128 stands for zero in the data rows.
Here is a table of points, one per row:
[132 100 121 121 174 89 216 117 85 89 134 149 53 133 59 70 107 95 126 86 111 117 108 110 155 58 88 94 92
 75 64 101 68 105 81 89 140 94 145 162 4 141 154 106 108 132 153 102 116 180 131 92 101 197 137 168 159 171
 134 189 159 146 114 190]
[105 182 72 62 100 110 144 69 76 126 39 104 55 70 116 93 125 181 123 116 134 84 188 84 70 115 117 164 133
 177 150 153 61 105 191 74 144 88 153 119 174 95 98 185 157 134 154 75 136 86 117 115 123 131 187 127 71 59
 92 149 149 80 54 92]
[67 94 143 121 92 91 75 126 117 84 114 146 113 110 147 120 136 140 84 153 159 194 149 123 94 139 152 143 220
 182 108 140 155 156 60 165 104 76 180 116 88 139 184 50 140 114 164 110 109 70 79 188 66 112 105 161 205 92
 162 141 128 153 88 79]
[140 129 108 95 112 114 100 123 41 104 106 46 161 137 51 82 49 66 99 105 158 79 137 128 121 177 157 51 174
 97 158 90 103 140 91 155 87 84 96 29 85 94 82 185 109 158 120 198 171 123 92 125 132 146 165 145 103 151
 152 116 106 117 126 149]
[143 227 211 167 188 198 209 131 139 166 234 71 110 184 174 213 123 142 126 120 177 131 108 105 136 138 139 141 180
 136 164 131 92 136 121 133 181 116 167 93 69 88 198 112 113 129 68 157 132 148 171 130 97 66 131 123 115 86
 91 135 99 68 56 96]
[147 121 57 95 141 140 95 120 148 47 82 64 141 201 98 154 128 60 146 127 125 116 108 106 88 161 182 117 73
 159 156 117 169 175 147 64 220 186 171 109 152 121 143 61 191 177 149 70 128 211 165 203 129 108 170 155 156 124
 148 130 131 150 152 155]
[158 72 106 148 136 185 83 138 171 109 134 178 102 84 167 180 107 87 117 187 147 136 190 161 152 149 149 86 141
 186 66 133 155 148 190 132 117 144 78 128 68 142 135 84 113 127 118 131 82 111 147 46 89 131 207 124 59 65
 191 130 134 29 167 182]
[83 106 81 137 114 70 150 145 135 175 107 85 111 142 124 135 104 100 127 90 115 106 98 143 171 114 47 199 170
 120 164 164 174 198 106 178 122 186 190 112 140 254 152 128 118 193 120 101 125 70 108 110 111 119 144 60 99 124
 111 96 67 77 119 195]
[104 126 121 113 121 74 151 108 55 90 174 185 117 143 158 190 121 44 168 149 116 143 189 103 137 132 130 134 176
 157 183 118 162 207 169 135 148 140 70 169 118 159 162 201 160 111 178 145 43 85 178 121 169 172 70 117 122 143
 102 129 87 156 119 75]
[80 52 126 98 131 144 108 110 102 40 121 100 193 101 88 82 112 168 152 158 104 151 124 113 141 169 169 145 138
 154 212 179 38 79 129 138 191 144 121 165 148 214 174 131 117 35 92 155 123 130 94 80 103 89 95 80 106 125
 144 132 133 145 99 181]
[97 111 160 220 175 87 158 189 107 196 104 155 139 174 119 139 185 122 120 167 126 99 132 152 65 155 135 111 46
 105 124 91 145 123 67 42 142 110 29 89 137 132 63 74 112 84 73 84 109 70 76 76 99 135 148 112 135 149
 118 60 114 137 23 104]
[193 149 90 231 129 150 64 112 185 128 174 151 177 121 120 111 53 94 134 94 80 153 158 43 48 58 71 122 27
 112 153 131 154 96 169 152 107 99 166 120 66 156 113 170 91 110 121 133 111 86 118 177 109 58 135 146 109 146
 118 89 159 149 120 82]
[150 111 111 169 124 67 154 157 115 127 212 131 89 166 133 116 124 168 150 134 201 120 119 144 83 70 160 196 146
 199 112 119 89 159 127 106 59 210 117 92 192 93 131 163 66 89 137 138 166 131 156 138 176 112 155 151 142 175
 195 151 188 191 181 190]
[191 86 108 152 147 109 143 114 207 162 85 106 144 145 159 113 138 170 135 149 122 116 186 157 144 161 130 97 151
 118 91 194 92 114 88 195 130 115 104 114 177 147 180 230 172 159 173 146 93 202 217 161 101 147 165 141 216 178
 144 110 136 141 89 141]
[102 208 144 208 72 75 154 108 113 104 111 167 132 122 126 149 144 175 142 154 100 183 129 159 155 215 140 125 146
 108 162 61 121 157 173 122 100 154 175 218 149 164 149 132 138 167 133 203 185 135 159 141 100 140 220 149 129 220
 133 146 191 126 171 116]
[237 138 171 51 138 143 104 97 191 134 137 63 147 110 111 172 145 96 109 146 87 60 149 205 73 111 112 158 171
 159 137 110 198 64 106 108 152 84 187 193 117 173 90 126 134 102 132 147 161 78 169 120 178 164 149 131 129 182
 141 178 142 176 89 144]
[97 45 128 91 96 67 47 69 138 136 158 61 146 130 107 132 107 182 139 111 180 166 132 128 133 126 167 142 118
 80 144 146 168 97 139 117 80 195 132 165 104 75 118 114 122 131 65 66 73 116 164 112 107 188 60 153 109 159
 76 148 133 36 97 91]
[166 134 116 173 125 141 171 110 126 145 115 172 139 163 110 76 169 106 99 194 128 146 118 127 205 113 126 127 197
 119 134 167 198 117 193 123 190 134 142 142 179 41 24 126 182 38 140 93 114 110 62 193 88 66 105 131 120 200
 123 153 80 78 115 173]
[101 109 142 181 90 85 133 79 58 127 64 57 124 73 136 152 115 66 110 119 69 50 133 171 134 146 71 103 92
 175 70 83 64 107 162 127 120 100 160 109 150 46 118 98 70 102 110 125 101 129 186 120 76 85 25 90 161 102
 114 112 142 135 171 102]
[126 91 164 135 202 156 139 137 148 143 161 62 126 55 156 112 151 120 148 73 123 204 140 92 43 98 111 82 162
 49 100 108 93 139 172 128 142 109 107 65 150 166 87 65 228 131 174 131 154 104 123 122 177 92 120 74 145 185
 86 120 169 127 224 112]
[67 209 192 199 124 182 142 97 124 95 137 112 103 111 134 126 152 145 163 99 162 125 160 132 135 189 119 108 124
 135 125 203 193 89 114 136 172 199 118 125 134 134 95 163 49 159 162 144 87 82 87 154 193 206 127 160 190 89
 124 128 174 135 181 183]
[123 37 174 143 138 113 153 146 119 127 114 177 203 132 216 212 77 137 160 150 63 86 70 108 113 113 115 178 144
 82 121 160 88 74 119 58 116 59 106 115 121 121 103 138 95 193 129 115 153 141 109 185 151 149 149 198 142 132
 146 184 86 115 179 134]
[80 93 124 66 192 175 164 130 86 206 136 147 191 178 146 105 145 152 139 166 157 103 168 146 134 114 146 154 56
 171 148 112 125 152 131 246 126 82 184 167 141 139 121 119 160 101 136 127 164 150 136 134 143 166 163 230 126 127
 71 85 136 130 199 147]
[76 149 92 108 146 158 110 175 112 218 122 152 246 118 123 107 200 181 143 140 124 143 128 102 123 132 89 102 107
 110 99 126 131 201 161 141 137 133 133 144 68 79 142 158 97 149 127 107 180 149 168 144 181 169 115 65 139 135
 228 214 134 163 92 143]
[152 153 84 130 90 46 95 131 129 60 168 154 98 138 184 156 226 135 149 169 145 89 87 150 159 128 141 62 111
 124 95 143 148 93 118 174 94 116 100 109 74 194 108 152 185 131 97 117 221 171 91 128 186 91 70 106 106 55
 76 135 182 85 125 145]
[104 206 83 37 95 180 137 102 208 104 154 173 169 171 151 159 138 122 160 135 103 134 123 128 139 133 129 147 186
 80 80 41 66 74 60 152 62 146 62 125 91 77 95 94 82 120 120 51 37 98 120 129 100 77 159 69 109 103
 99 80 157 159 149 167]
[129 177 108 98 85 152 134 98 158 111 176 150 89 162 125 127 115 186 47 78 77 121 98 75 137 123 78 35 96
 104 117 127 147 139 111 112 77 99 85 91 253 153 172 66 127 51 44 137 148 131 169 157 132 212 104 171 115 109
 175 150 91 116 151 135]
[116 128 106 117 103 136 87 147 109 159 183 123 73 152 123 105 88 168 184 64 107 143 108 214 111 124 165 150 135
 85 76 85 167 120 143 164 224 145 76 164 157 176 143 138 65 132 227 146 186 129 100 133 50 118 101 117 96 65
 124 145 55 134 114 98]
[211 169 194 148 97 172 68 125 52 155 73 165 131 142 67 132 92 169 118 96 110 109 124 95 126 84 153 212 150
 123 119 167 163 178 127 133 117 121 102 151 96 136 100 118 179 105 79 86 139 219 119 65 138 135 143 79 209 101
 113 106 112 161 183 111]
[101 144 169 124 156 177 114 171 115 117 94 177 148 160 176 54 87 86 27 130 146 122 168 117 123 134 72 123 148
 150 147 75 152 32 111 62 74 188 146 138 175 155 155 128 125 157 186 135 145 239 136 101 165 109 58 125 119 144
 127 113 113 70 90 95]
[81 112 121 144 96 148 60 156 112 225 164 96 63 100 96 197 102 58 90 153 126 163 101 106 168 92 127 101 120
 137 138 135 99 51 104 143 184 132 134 176 165 106 118 153 217 185 98 104 96 168 93 160 155 125 157 150 87 143
 190 106 155 220 142 125]
[255 144 158 164 156 147 183 210 174 156 60 153 165 132 71 118 160 123 165 106 151 147 76 105 117 119 180 75 146
 166 156 111 46 140 103 136 94 157 179 180 164 143 105 128 123 170 140 138 90 64 91 121 112 159 47 132 85 68
 121 131 102 99 133 73]
[96 47 191 68 172 83 139 88 192 101 109 199 97 58 61 121 154 91 139 83 111 163 115 103 139 131 112 129 147
 126 111 107 181 191 120 133 137 125 122 168 171 61 143 180 77 151 77 173 177 160 132 155 173 67 153 135 111 57
 107 45 145 97 92 129]
[181 143 147 79 154 110 104 147 152 152 134 112 120 120 156 132 144 171 157 139 183 206 142 169 254 198 99 114 44
 113 147 174 116 154 95 29 90 76 176 74 116 114 120 103 91 62 173 105 104 148 100 108 145 94 146 119 78 139
 134 102 65 200 153 102]
[144 156 106 125 111 147 131 186 162 88 119 158 131 43 137 95 147 119 76 137 155 124 67 158 188 121 165 217 120
 116 161 146 103 96 227 179 149 164 98 51 102 111 172 70 112 146 109 150 138 97 167 142 154 191 142 161 163 172
 81 100 90 178 71 83]
[118 146 88 103 140 141 169 103 152 82 124 89 114 107 151 97 145 152 104 198 107 118 71 137 111 93 130 192 58
 101 136 149 202 139 47 139 103 117 87 143 137 55 165 128 173 159 140 242 75 110 106 76 120 98 95 116 101 124
 190 139 132 95 167 92]
There is one direction along which these points spread out most. Take the direction at right angles to it along which they spread out most. Go by this last direction. For each point below, how far along it does it lie, from 0 to 99? 50 is the average, and the first point above lies past it. One standard deviation of the points above along it is 16.
[132 100 121 121 174 89 216 117 85 89 134 149 53 133 59 70 107 95 126 86 111 117 108 110 155 58 88 94 92
 75 64 101 68 105 81 89 140 94 145 162 4 141 154 106 108 132 153 102 116 180 131 92 101 197 137 168 159 171
 134 189 159 146 114 190] 71
[211 169 194 148 97 172 68 125 52 155 73 165 131 142 67 132 92 169 118 96 110 109 124 95 126 84 153 212 150
 123 119 167 163 178 127 133 117 121 102 151 96 136 100 118 179 105 79 86 139 219 119 65 138 135 143 79 209 101
 113 106 112 161 183 111] 60
[143 227 211 167 188 198 209 131 139 166 234 71 110 184 174 213 123 142 126 120 177 131 108 105 136 138 139 141 180
 136 164 131 92 136 121 133 181 116 167 93 69 88 198 112 113 129 68 157 132 148 171 130 97 66 131 123 115 86
 91 135 99 68 56 96] 54
[97 45 128 91 96 67 47 69 138 136 158 61 146 130 107 132 107 182 139 111 180 166 132 128 133 126 167 142 118
 80 144 146 168 97 139 117 80 195 132 165 104 75 118 114 122 131 65 66 73 116 164 112 107 188 60 153 109 159
 76 148 133 36 97 91] 31
[102 208 144 208 72 75 154 108 113 104 111 167 132 122 126 149 144 175 142 154 100 183 129 159 155 215 140 125 146
 108 162 61 121 157 173 122 100 154 175 218 149 164 149 132 138 167 133 203 185 135 159 141 100 140 220 149 129 220
 133 146 191 126 171 116] 42
[123 37 174 143 138 113 153 146 119 127 114 177 203 132 216 212 77 137 160 150 63 86 70 108 113 113 115 178 144
 82 121 160 88 74 119 58 116 59 106 115 121 121 103 138 95 193 129 115 153 141 109 185 151 149 149 198 142 132
 146 184 86 115 179 134] 75
[81 112 121 144 96 148 60 156 112 225 164 96 63 100 96 197 102 58 90 153 126 163 101 106 168 92 127 101 120
 137 138 135 99 51 104 143 184 132 134 176 165 106 118 153 217 185 98 104 96 168 93 160 155 125 157 150 87 143
 190 106 155 220 142 125] 61
[126 91 164 135 202 156 139 137 148 143 161 62 126 55 156 112 151 120 148 73 123 204 140 92 43 98 111 82 162
 49 100 108 93 139 172 128 142 109 107 65 150 166 87 65 228 131 174 131 154 104 123 122 177 92 120 74 145 185
 86 120 169 127 224 112] 71
[181 143 147 79 154 110 104 147 152 152 134 112 120 120 156 132 144 171 157 139 183 206 142 169 254 198 99 114 44
 113 147 174 116 154 95 29 90 76 176 74 116 114 120 103 91 62 173 105 104 148 100 108 145 94 146 119 78 139
 134 102 65 200 153 102] 67
[104 206 83 37 95 180 137 102 208 104 154 173 169 171 151 159 138 122 160 135 103 134 123 128 139 133 129 147 186
 80 80 41 66 74 60 152 62 146 62 125 91 77 95 94 82 120 120 51 37 98 120 129 100 77 159 69 109 103
 99 80 157 159 149 167] 60
[237 138 171 51 138 143 104 97 191 134 137 63 147 110 111 172 145 96 109 146 87 60 149 205 73 111 112 158 171
 159 137 110 198 64 106 108 152 84 187 193 117 173 90 126 134 102 132 147 161 78 169 120 178 164 149 131 129 182
 141 178 142 176 89 144] 57
[150 111 111 169 124 67 154 157 115 127 212 131 89 166 133 116 124 168 150 134 201 120 119 144 83 70 160 196 146
 199 112 119 89 159 127 106 59 210 117 92 192 93 131 163 66 89 137 138 166 131 156 138 176 112 155 151 142 175
 195 151 188 191 181 190] 59
[105 182 72 62 100 110 144 69 76 126 39 104 55 70 116 93 125 181 123 116 134 84 188 84 70 115 117 164 133
 177 150 153 61 105 191 74 144 88 153 119 174 95 98 185 157 134 154 75 136 86 117 115 123 131 187 127 71 59
 92 149 149 80 54 92] 29
